Small tables with named rows and columns. After each table, cells are looked up by row and column.

mirifet
|  | sideg | rokome |
|---|---|---|
| ratu | 56.46 | -99.01 |
| kupir | -71.82 | -69.44 |
| tedim | -12.58 | -75.38 |
| vefus | -83.84 | -75.08 |

What is the rokome of kupir in mirifet? -69.44
What is the rokome of ratu in mirifet? -99.01
What is the sideg of kupir in mirifet? -71.82
What is the rokome of tedim in mirifet? -75.38
What is the sideg of tedim in mirifet? -12.58
What is the sideg of vefus in mirifet? -83.84
Which row has the largest rokome? kupir

fop =
	fanep	tobo	luga
fozin	37	37	47
zabevo	42	71	43
sok	46	53	54
nin	38	40	46
fovufip	39	35	56
nul	39	25	45
lan	51	73	49
busup	39	25	44
timep	41	60	40
fekiro	57	55	43
zife	40	55	44
porasi	58	76	42
dazi	50	61	51
sobegu	39	35	56

timep, tobo -> 60
busup, fanep -> 39
timep, luga -> 40
nul, fanep -> 39
zabevo, tobo -> 71
fekiro, fanep -> 57
porasi, fanep -> 58
fovufip, tobo -> 35
lan, luga -> 49
sok, luga -> 54
fekiro, tobo -> 55
dazi, fanep -> 50

ker:
	depeb	rom	mukize	fir	pog	bunuru
gakotep	405	33	260	870	301	252
zam	319	170	242	297	185	383
doz	802	397	396	415	487	598
tuma	169	475	433	264	373	371

What is the bunuru of tuma in ker? 371
What is the mukize of tuma in ker? 433
What is the bunuru of zam in ker? 383
What is the pog of doz in ker? 487
What is the rom of zam in ker? 170
What is the fir of gakotep in ker? 870
What is the rom of gakotep in ker? 33
What is the fir of zam in ker? 297
What is the depeb of gakotep in ker? 405
What is the pog of gakotep in ker? 301
What is the mukize of zam in ker? 242
What is the mukize of doz in ker? 396
What is the pog of tuma in ker? 373
What is the pog of zam in ker? 185
What is the depeb of tuma in ker? 169
What is the rom of doz in ker? 397
What is the bunuru of gakotep in ker? 252
Row with the largest mukize: tuma

kopavo:
,modige,mosiniv
sev,9.87,-76.41
nepon,-77.93,-83.16
lomilo,46.43,-60.88
zef,32.81,-85.87
modim,37.59,-60.96
bofaf,43.73,-79.07
ruli,-70.64,90.90
zub,5.36,76.74
nom,69.37,-56.07
fafu,13.96,-56.07
luf,16.00,-65.62
nupotud,21.67,-88.12

mosiniv of ruli: 90.90
mosiniv of nom: -56.07
modige of zef: 32.81
mosiniv of luf: -65.62
modige of nupotud: 21.67
mosiniv of modim: -60.96
mosiniv of bofaf: -79.07
mosiniv of zef: -85.87
modige of zub: 5.36
modige of nom: 69.37
mosiniv of nepon: -83.16
modige of ruli: -70.64

pidinor:
,naz,numi,sab,besu,dip,ligesif,mopo,zam
ril,82,99,119,101,86,138,61,182
zatu,146,101,146,86,87,118,58,176
mupam,108,91,123,93,94,116,57,164
bupusu,86,126,124,106,109,121,163,47
bak,96,144,74,188,191,123,166,131
vosedi,81,146,68,177,127,173,156,116
dese,102,94,133,83,86,115,49,158
nar,66,121,112,99,80,143,96,163
netute,192,131,167,84,97,116,153,111
degak,74,122,122,86,95,104,131,40
sode,92,132,131,100,81,150,137,161
kal,84,95,117,94,87,113,43,135

dip of sode: 81
numi of dese: 94
ligesif of kal: 113
naz of mupam: 108
mopo of bupusu: 163
mopo of zatu: 58
numi of bupusu: 126
mopo of kal: 43
ligesif of dese: 115
zam of vosedi: 116
sab of netute: 167
zam of bupusu: 47
zam of degak: 40
dip of dese: 86
naz of kal: 84
zam of kal: 135
ligesif of sode: 150
ligesif of vosedi: 173
numi of ril: 99

dab:
columns: tivi, lop, riguzi, dibu
tuf: [4.50, 3.28, 2.29, 5.93]
zaf: [4.45, 2.88, 2.82, 5.85]
gok: [4.33, 3.36, 2.42, 6.24]
gan: [2.73, 1.18, 3.58, 2.56]
kuvo: [2.10, 2.76, 3.57, 2.49]
teg: [3.94, 1.51, 3.18, 7.62]
dibiv: [4.57, 3.50, 1.64, 5.89]
kolo: [4.40, 2.50, 2.37, 1.08]
lirep: [1.46, 2.81, 3.41, 1.66]
mokupo: [3.09, 0.58, 3.35, 2.26]
bupa: [4.57, 1.98, 3.60, 8.47]
beruk: [1.80, 1.99, 3.92, 2.25]
zuzub: [2.32, 2.19, 3.18, 2.36]
faber: [4.54, 2.96, 2.14, 5.53]

teg, tivi => 3.94
bupa, riguzi => 3.60
faber, tivi => 4.54
gok, tivi => 4.33
gok, lop => 3.36
lirep, tivi => 1.46
zaf, dibu => 5.85
gan, riguzi => 3.58
faber, dibu => 5.53

nadufe =
         gasid    zis  zabepi    zer  gazupid   vevi
tupofov  40052  65459   62642  86650    53057  67182
bak      52070  60346   39561  84011    65801  69153
vob      35218  36586   67850  12050    21560  23709
keda     67434  45680   10125  60065    74453  60186
bof      57845  57975   28291  81996    71592  70416
zof      66997  30590    7981  20610    59675  37768
tefu     51836  29261   35270   7691    38672  26608
molavir  66813  40570    9412  46935    68920  52818
fevoz    26839  47524   83978  33545    20186  33667
mak      33038  68308   76025  88929    45575  66374
nezunat  27506  59298   85042  63988    31031  50099
nisig    41202  64774   60937  86712    53586  66749
vimuno   57957  57768   28652  82301    71352  70049
tetepa   31544  68750   79293  89083    43982  65695

bof, zis -> 57975
vimuno, zabepi -> 28652
fevoz, zer -> 33545
mak, zis -> 68308
vob, zabepi -> 67850
keda, zis -> 45680
bak, zer -> 84011
tupofov, gazupid -> 53057

Table tinubu
fields: dedu, vap, roz, mopam, ses, fop
nolat: [92, 14, 32, 104, 148, 123]
rut: [156, 158, 133, 76, 174, 139]
bikoz: [123, 78, 73, 127, 87, 97]
bedep: [177, 184, 127, 85, 184, 167]
mimaki: [100, 57, 77, 95, 132, 111]
putula: [92, 7, 29, 106, 148, 125]
kovadof: [95, 12, 38, 102, 147, 121]
nebutud: [80, 158, 98, 125, 55, 81]
loz: [30, 59, 137, 57, 84, 35]
mak: [45, 218, 108, 127, 39, 58]
tamani: [128, 50, 49, 139, 91, 111]
dodebit: [45, 217, 111, 129, 39, 56]
ziv: [107, 65, 65, 114, 104, 106]
migotif: [18, 53, 139, 55, 84, 25]

rut, dedu: 156
kovadof, ses: 147
bedep, mopam: 85
kovadof, dedu: 95
dodebit, mopam: 129
bikoz, vap: 78
rut, fop: 139
mak, dedu: 45
loz, ses: 84
kovadof, mopam: 102
dodebit, dedu: 45
loz, roz: 137
nebutud, mopam: 125

dagez =
|  | simo | ruve |
|---|---|---|
| sodu | 131 | 229 |
| pupe | 100 | 68 |
| lobuf | 93 | 70 |
| gekule | 130 | 140 |
| zub | 120 | 160 |
| kef | 202 | 81 |
| vaf | 153 | 91 |
| fegifo | 152 | 32 |

What is the ruve of vaf in dagez? 91
What is the ruve of fegifo in dagez? 32
What is the simo of kef in dagez? 202
What is the ruve of pupe in dagez? 68
What is the simo of sodu in dagez? 131
What is the ruve of zub in dagez? 160
What is the simo of vaf in dagez? 153
What is the ruve of kef in dagez? 81

Table zar
	riv	tav	nagezi	kuv	pife	rosar
raz	52.603	43.708	25.980	-36.772	10.836	26.403
lenoga	44.662	-0.986	67.078	79.341	35.577	25.039
bet	62.429	-13.653	-2.880	46.060	27.516	2.446
rur	-32.487	94.993	48.572	-12.758	-51.198	38.075

What is the riv of rur in zar?
-32.487
What is the nagezi of rur in zar?
48.572
What is the kuv of bet in zar?
46.060
What is the pife of raz in zar?
10.836
What is the pife of lenoga in zar?
35.577
What is the nagezi of bet in zar?
-2.880
What is the nagezi of lenoga in zar?
67.078
What is the nagezi of raz in zar?
25.980
What is the riv of bet in zar?
62.429
What is the rosar of lenoga in zar?
25.039
What is the pife of rur in zar?
-51.198
What is the rosar of raz in zar?
26.403
What is the tav of rur in zar?
94.993
What is the tav of raz in zar?
43.708
Row with the largest rosar: rur

non =
cols = gurizan, divapel
gofuse: [315, 597]
kez: [294, 503]
vazoga: [530, 496]
kif: [761, 404]
godot: [209, 243]

divapel of gofuse: 597
divapel of kif: 404
divapel of vazoga: 496
divapel of kez: 503
gurizan of gofuse: 315
gurizan of kez: 294
gurizan of kif: 761
divapel of godot: 243
gurizan of vazoga: 530
gurizan of godot: 209

sesaf:
	mibi	lape	ramude
rapapad	45	227	145
zipur	33	197	19
pamuli	46	222	145
gubigi	30	198	29
dof	46	232	145
som	41	231	145
vapalud	45	231	145
katug	44	227	147
did	31	193	22
mip	31	194	21
pefu	29	193	9
bod	41	226	145

ramude of gubigi = 29
lape of zipur = 197
mibi of mip = 31
mibi of gubigi = 30
ramude of zipur = 19
ramude of mip = 21
ramude of did = 22

sukiz =
	vubame	veno	togogiz
teg	1.272	3.069	4.046
vam	-3.179	-0.389	-8.010
gimave	4.803	-0.299	2.882
gafi	4.375	-1.876	0.010
fedomu	2.695	5.649	3.449
gom	8.657	-2.311	2.755
gesopam	-2.732	1.570	-3.240
zol	2.553	6.461	4.165
megodo	4.782	-1.423	0.055
lal	5.315	0.299	2.042
savi	3.381	6.363	4.023
kazabe	1.994	1.222	1.705
zala	7.990	-1.143	3.129

What is the togogiz of kazabe in sukiz? 1.705
What is the vubame of teg in sukiz? 1.272
What is the togogiz of savi in sukiz? 4.023
What is the veno of teg in sukiz? 3.069
What is the togogiz of zala in sukiz? 3.129
What is the togogiz of teg in sukiz? 4.046
What is the vubame of fedomu in sukiz? 2.695
What is the veno of gafi in sukiz? -1.876
What is the veno of fedomu in sukiz? 5.649
What is the togogiz of lal in sukiz? 2.042
What is the togogiz of gom in sukiz? 2.755
What is the veno of lal in sukiz? 0.299

